In the rows, zero is written as 128.
Families of rows that turns and mirrors carry onto each other, the same ones carrying the whole set onto itself: the rest of each named row's family, in list order
3 families of 6 rows
q412: [138 103  76 111 128 118 172 124 139 140 119 160 122 123 118 116 132 138
 132 120 150 157 104]
q685: [138  85  96 118 138 112 158 126 151 152 108 141 123 114 136 117 124 145
 126 110 141 163  99]
q885: [150 129 124 144  99 120 102 123 129 130 145 143 122 150  91 165 144 125
 131 139 152 152 153]
q926: [155 112 130 115 129  86 143  92 109 123 126 154 121 116 128  99 155  98
 117 138 127 120 122]
q3: [151 106  99 121 108 134 124 132 135 166 155 136 109 125 128 154  95 120
 179 131 125 103 108]
q582: [159  97 118 127 106 128 123 145 109 175 138 115 106 138 134 159  99 126
 164 131 127 109 107]
q853: [145 116 135 124 127 105 131  93  99 133 134 158  99 141 121  96 152  86
 134 134 125 117 129]
q805: [117 142 115  93 104  99  99 120 116 160 126 141 141  97 154 144 115 129
 128 101 117 120 142]
q807: [115 137 111  78 110 109 100 128 126 167 107 142 131 127 151 126 120 108
 133  97 118 122 147]
q338: [147 101 131 124  96 121  92 112 159 114  97 138 117 106 116  96 123 153
 149  95 135 129 112]
q967: [132 113 138 118 102 119  82 132 163 115 111 125 114 109 127 109  98 144
 140  98 143 135 126]
q491: [153 112 134 131 112  80 144 110  94 120 148 152 113 133 133 100 159 106
 127 128 125 116 122]
q493: [129  97 108 117 139 123 168 128 125 143 101 148 117 107 116 130 137 139
 123 116 141 166  99]
q659: [138 155 117  92 104 108 105 143 118 167 132 133 133 114 150 136 117 109
 131 103 112 108 146]
q216: [146 103 140 113 109 117 106 119 160  99 107 122 122 125 133 113 109 151
 142  86 154 125 122]
q370: [155 125 121 136  82 106 106 114 121 123 138 134 120 154  86 143 150 112
 133 135 163 160 129]
q417: [159 118 116 139 113 130 130 131 120 179 154 128 110 137 119 165 114 118
 173 127 127 123  97]
q151: [160 122 105 141  66 124  94 124 125 147 139 138 121 146  91 146 155 122
 136 123 142 153 143]

Which other rows belong to the same family as q216? q885, q582, q805, q491, q493
Which other rows belong to the same family as q659? q685, q926, q967, q370, q417
Which other rows belong to the same family as q807? q412, q3, q853, q338, q151

Families of rows that turns and mirrors carry onto each other, the same ones carrying the whole set onto itself: the rest of each named row's family, in list order
4 families of 8 rows
q683: [100 116 128 101 114 113 141  94 171 140 169 147 163 111 152]
q45: [130 113 105 115 155 123 127 110  83 111 135 120 131 127 141]
q857: [145 117  93 132 150 140 156 118 104 129 147 121 117 134 135]
q157: [134 135 117 122 153 127 150 137  93 123 145 121  99 136 132]
q461: [140 117  94 107 153 152 150 122 106 134 122 129 132 103 120]
q643: [100 109 133 113  94 117 144  88 166 127 159 137 147 113 156]
q63: [129 115 107 110 159 123 123 115  83 107 135 121 130 129 140]
q446: [135 104 100 125 149 145 160 117  98 133 126 110 117 116 129]
q93: [123 121 121 114 150 134 155 134  88 126 124 115 102 117 127]
q14: [ 80 117 124 105 116 125 143 103 160 154 148 135 171 109 162]
q609: [ 99 128 144 104 102 112 141  95 165 121 163 152 145 120 156]
q813: [ 98 123 140 112  94  92 150 111 169 147 135 130 141 120 129]
q87: [ 84 134 147  90 115  98 136 112 162 129 164 151 147 112 147]
q334: [127 134 110  93 153 138 143 138  98 127 120 130 116 103 117]
q619: [ 87 101 125 107 101 109 144 104 162 141 161 120 148 101 152]
q985: [ 82 126 153  99  97 106 139 108 157 118 157 138 130 112 158]
q374: [147 136 107 125 156 133 149 123 103 126 151 135 117 140 129]
q988: [ 97 121 138 114  94  99 152 106 170 148 136 130 143 123 129]
q490: [ 86 106 144 109  88 111 144 101 155 126 154 124 132 105 158]
q996: [ 99 124 137 116  98  97 151 106 173 151 135 132 145 121 130]
q898: [ 62 117 132  99 110 122 143 116 152 152 141 121 156 105 161]
q134: [132 117 106 127 144 134 155 133  95 125 142 108 102 128 135]
q120: [ 73 116 145  93 106 100 139 115 152 132 159 120 136 103 151]
q551: [133 113 103 116 160 124 123 112  85 112 136 124 132 129 140]
q916: [ 65 136 143  93 119 115 138 121 150 147 146 136 154 111 157]
q54: [ 99 125 139 110  95  95 150 111 174 149 138 136 142 121 128]
q77: [132 116 109 113 164 123 125 112  86 107 138 121 132 129 141]
q961: [143 137 102 100 158 144 144 128 106 129 126 143 128 109 119]
q269: [ 79 135 134  96 121 119 137 106 157 148 149 147 168 113 156]
q675: [133 140 126 111 163 134 152 125  94 124 130 143 114 127 122]
q558: [128 114 100 101 144 141 148 136  99 134 118 118 119 100 123]
q161: [147 121 108 124 161 147 157 110 106 133 134 137 129 131 124]

Which other rows belong to the same family as q916? q461, q14, q334, q898, q961, q269, q558
Which other rows belong to the same family as q988? q45, q63, q813, q996, q551, q54, q77

Families of rows that turns and mirrors carry onto each other, the same ones carrying the whole set onto itself: the rest of each named row's family, in list order
8 families of 4 rows
q82: [136 144 113 144 102 133 118 100 132 124 128 111 158 122 159 123]
q652: [107 145 136 128 170 136 125 111 146 156 116 118 122 137  90 114]
q972: [153 142 116 147 103 132 129 101 136 139 135 105 156 116 151 125]
q238: [109 132 153 146 173 130 106 120 139 134 124 129 107 134 100 107]
q105: [126 128 113 154 106 120 124 108 127 123 145 109 156 110 136 105]
q106: [141 144 129 161 103 123 119  96 128 124 132 112 142 114 155 118]
q323: [165 119 111 145 134 101 129 128 134 145 147 135 134 167 157 125]
q945: [126 141 142 105 141 142 138 124 123 123 108 146  85 121 117 157]
q329: [158 129 110 124 131 106 125 134 121 153 144 134 129 185 141 119]
q484: [115 132 158 124 172 154 125 118 141 148 116 120 106 139 107 107]
q436: [121 125 149 114 140 140 139 148 109 114 116 153  97 117 133 148]
q167: [174 118 107 122 120 106 134 109 131 155 131 128 134 162 148 127]
q376: [113 132 134 112 134 132 141 154 116 118 101 150 100 117 120 146]
q335: [119 148 147 113 131 124 155 139 101 114 118 145 104 123 123 154]
q315: [ 95 134 142 133 180 139 137 135 134 136 117 114 122 137 103 114]
q254: [153 107 113 141 127  96 123 125 125 130 144 143 144 175 148 127]
q789: [128 135 115 148 108 104 124 109 138 121 126 119 168 116 143 118]
q420: [107 134 157 146 166 143 115 135 150 142 124 115 124 135 100 116]
q737: [167 116 112 119 128 111 112 120 121 155 143 150 126 164 155 126]
q507: [133 128 114 168 104 127 124 113 121 111 136 116 154 136 150 113]
q480: [120 144 145 130 165 158 124 113 140 153 122 120 105 128  94 120]
q303: [160 103 102 122 130 109 132 130 126 147 142 138 149 171 135 129]
q576: [115 134 133  94 133 144 147 141 113 144 116 149 112 109 119 148]
q71: [102 126 143 109 149 121 140 148 111 118 106 151 103 121 121 138]
q756: [172 111 129 136 124 126 121 121 123 157 155 141 132 168 149 138]
q188: [112 139 128 115 143 128 143 143 109 122 103 150 102 113 108 149]
q308: [116 122 136 135 176 150 117 118 158 150 109 115 121 143 106 119]
q692: [164 104 111 138 134  98 134 125 128 141 153 133 133 171 142 128]
q665: [117 136 151 131 177 148 129 106 135 150 118 120 113 138  96 112]
q971: [126 136 147 102 140 128 147 129 115 134 110 161 113 117 119 162]
q854: [139 129 114 141  97 127 123  96 129 122 137 109 163 127 145 129]
q566: [136 120 115 154 110 133 130  91 130 116 125 113 146 103 148 120]

Which other rows belong to the same family as q167? q945, q315, q507
Which other rows belong to the same family as q82? q376, q692, q665
Which other rows belong to the same family as q188? q323, q484, q854
Which other rows belong to the same family as q308? q329, q335, q566
Which other rows belong to the same family as q71? q972, q254, q480

